In the data rows, the value 128 means zero.
Some points, each followed by its number:
88 153 110 97 114 92 76 107 96 103 173 205 187 200 105 139 86 174 130 98 0
121 84 197 142 165 194 155 143 114 132 89 129 127 111 156 35 128 176 179 88 1
108 193 137 125 156 109 183 163 136 109 169 95 206 78 73 126 129 102 164 193 2
182 150 95 111 154 160 205 210 123 203 100 92 101 117 188 142 148 137 135 88 3
47 190 137 111 100 93 0 92 106 31 117 153 133 166 63 214 170 212 48 50 4
106 173 145 86 75 118 74 79 97 99 185 194 132 179 63 102 97 166 129 116 5
142 135 130 128 165 161 157 147 125 116 148 114 66 145 149 141 115 113 138 98 6
123 104 61 86 173 119 162 123 125 125 65 127 93 80 186 154 159 71 182 114 7
64 107 131 98 94 111 79 122 117 109 178 201 193 191 103 158 52 192 117 109 8
77 139 159 217 6 111 106 41 194 97 114 155 123 159 131 57 140 126 117 195 9
90 149 126 102 101 97 70 108 100 110 186 200 182 205 92 131 76 179 123 104 10
181 83 71 72 212 146 146 144 197 146 91 120 164 117 160 148 154 107 129 109 11
82 163 80 109 64 41 92 47 134 53 164 170 180 196 93 210 121 140 96 97 12
204 104 138 123 182 127 137 159 141 181 113 89 115 96 129 188 126 114 113 136 13
158 94 141 132 180 200 152 154 175 131 86 72 129 93 167 77 106 89 144 120 14
148 155 101 114 145 126 148 179 116 175 101 111 101 127 154 180 138 168 129 79 15
119 156 163 120 80 103 87 112 111 136 190 164 144 184 72 96 85 163 117 139 16
174 121 116 144 126 134 149 143 120 122 117 110 130 109 141 147 133 103 112 149 17
62 94 88 139 96 44 57 49 203 45 155 142 201 159 66 82 80 146 127 174 18
145 118 75 119 178 120 170 135 128 139 68 100 97 81 187 141 173 69 161 129 19
99 53 169 155 90 190 88 139 155 133 179 107 147 162 104 152 58 178 59 120 20
182 140 179 129 167 153 138 142 44 133 113 134 92 109 150 158 150 65 115 156 21
140 69 157 168 162 203 171 145 158 139 97 90 143 99 148 44 114 127 152 117 22
New points follow, each followed by the numbers of its three nearest points above, nearest first.
118 137 123 150 143 65 185 176 130 161 91 130 177 104 172 141 131 127 139 184 17 19 2
120 213 135 74 75 144 69 43 81 63 176 199 105 163 54 92 138 156 129 103 5 16 10
134 154 105 119 137 115 132 159 117 170 108 118 100 127 140 181 131 176 132 87 15 6 17
121 118 84 94 188 137 96 151 104 119 139 108 66 146 136 95 130 92 147 109 6 17 19
104 164 139 131 121 107 88 108 89 151 122 139 83 125 108 195 134 178 127 107 15 6 17
64 103 87 137 96 49 64 57 199 60 153 139 191 157 72 90 86 155 128 163 18 12 10
146 172 186 139 71 117 97 110 115 147 190 133 116 168 59 69 105 151 105 158 16 5 10
60 97 89 139 95 43 58 47 202 50 157 142 197 158 66 85 81 150 129 173 18 12 10
167 186 181 150 84 113 89 108 110 155 196 120 110 180 59 56 118 139 103 151 16 5 10
151 100 127 132 172 189 146 143 186 126 95 71 136 100 160 89 103 81 134 122 14 22 17
147 87 159 126 193 220 131 196 172 166 104 67 108 97 188 103 113 88 147 76 14 22 6
159 166 189 122 149 169 105 139 36 100 108 141 89 118 135 175 180 87 79 117 21 17 6
138 169 175 130 75 109 96 110 113 144 187 145 124 171 65 78 101 152 114 152 16 5 10
110 99 212 130 158 186 140 139 98 134 97 146 106 116 149 32 143 199 178 76 1 22 6
144 62 178 202 130 104 170 138 198 116 157 190 148 116 94 160 131 158 141 131 17 6 13
136 93 197 190 84 175 85 144 150 157 201 82 144 179 82 112 72 175 42 141 20 16 17
167 155 103 143 165 89 174 145 122 164 85 93 104 94 167 106 176 73 156 159 19 17 7
122 98 143 174 111 145 100 108 145 110 138 162 134 105 130 115 146 141 99 84 17 6 20
152 94 121 135 171 185 152 140 187 119 92 71 151 105 162 96 95 77 138 124 14 22 17
132 88 206 206 75 255 141 127 171 96 131 44 111 69 111 148 135 175 0 166 20 17 22
155 141 124 102 172 155 175 157 115 117 149 111 74 163 158 152 115 99 155 92 6 15 17
169 109 156 186 90 123 98 70 169 154 107 117 150 108 139 156 134 108 93 155 17 13 9
69 144 166 228 2 99 108 43 202 99 115 153 130 147 120 50 141 118 123 221 9 18 16
78 38 146 128 99 176 98 140 155 127 160 129 152 151 122 173 52 172 86 114 20 8 16
204 94 129 105 202 119 135 179 130 197 108 91 88 98 129 198 124 114 119 134 13 15 17
151 132 190 174 90 103 107 153 135 188 192 100 139 179 83 80 83 148 93 168 16 20 17
146 175 186 133 69 115 107 108 115 146 181 134 108 154 61 68 112 145 113 166 16 5 10
204 144 100 113 159 180 232 222 119 218 99 86 96 108 205 124 150 113 141 98 3 15 19
175 55 93 114 229 134 157 161 185 152 101 114 134 125 181 138 154 126 116 109 11 13 19
132 127 144 151 165 174 138 151 135 128 145 109 55 123 150 127 117 121 130 98 6 17 15
200 144 151 158 135 162 142 110 135 124 135 91 198 85 138 144 134 114 91 119 17 13 14
123 189 135 59 153 148 68 128 166 136 129 101 47 111 137 122 148 105 98 96 6 15 17
166 111 104 163 172 159 180 146 145 146 67 53 88 63 186 135 186 73 118 147 19 17 14
121 131 70 78 175 132 99 150 95 108 135 111 82 147 131 104 137 91 150 106 6 7 17
113 184 124 62 154 144 71 119 177 133 130 98 65 119 136 121 135 96 103 100 6 15 17
60 178 122 105 112 85 4 111 118 26 109 149 147 169 70 215 161 209 49 44 4 12 0
147 141 115 99 172 156 156 161 111 118 145 109 73 154 155 141 122 97 157 90 6 15 17
248 79 152 142 203 117 127 183 130 217 91 75 98 55 134 183 130 95 98 163 13 17 21
78 166 113 107 130 71 29 121 117 59 108 142 142 162 85 218 143 202 76 63 4 12 0
38 196 143 112 94 97 0 82 103 26 123 155 132 167 58 209 177 211 42 52 4 12 0
178 91 78 77 199 145 136 146 194 141 94 123 161 114 155 144 157 114 126 103 11 13 19
148 72 174 199 127 106 170 141 204 117 156 185 143 123 86 166 131 170 136 124 17 6 20
156 121 87 135 174 134 166 135 131 140 75 85 92 82 181 133 177 71 144 131 19 7 17
107 161 98 124 63 59 102 73 111 83 168 167 141 169 90 191 148 152 86 112 12 0 10
160 118 93 145 172 145 170 137 136 141 73 73 89 75 181 134 181 72 134 136 19 7 17
156 172 183 152 82 111 90 117 115 158 198 124 123 184 63 66 104 148 100 153 16 5 10
159 108 105 161 169 164 184 146 147 140 63 56 91 56 188 142 185 77 116 149 19 17 14
105 185 139 74 73 127 71 63 90 82 181 204 123 173 59 102 109 164 134 109 5 16 10
121 139 61 71 167 126 104 145 90 99 135 116 90 151 126 111 139 92 150 107 6 7 17
149 95 123 133 174 188 150 141 188 123 91 70 149 104 163 90 94 76 141 124 14 22 17
146 165 184 147 77 114 89 117 116 153 198 131 129 183 62 74 96 155 99 152 16 5 10
94 161 86 116 64 49 97 58 125 65 166 168 164 184 92 203 132 144 91 104 12 0 10
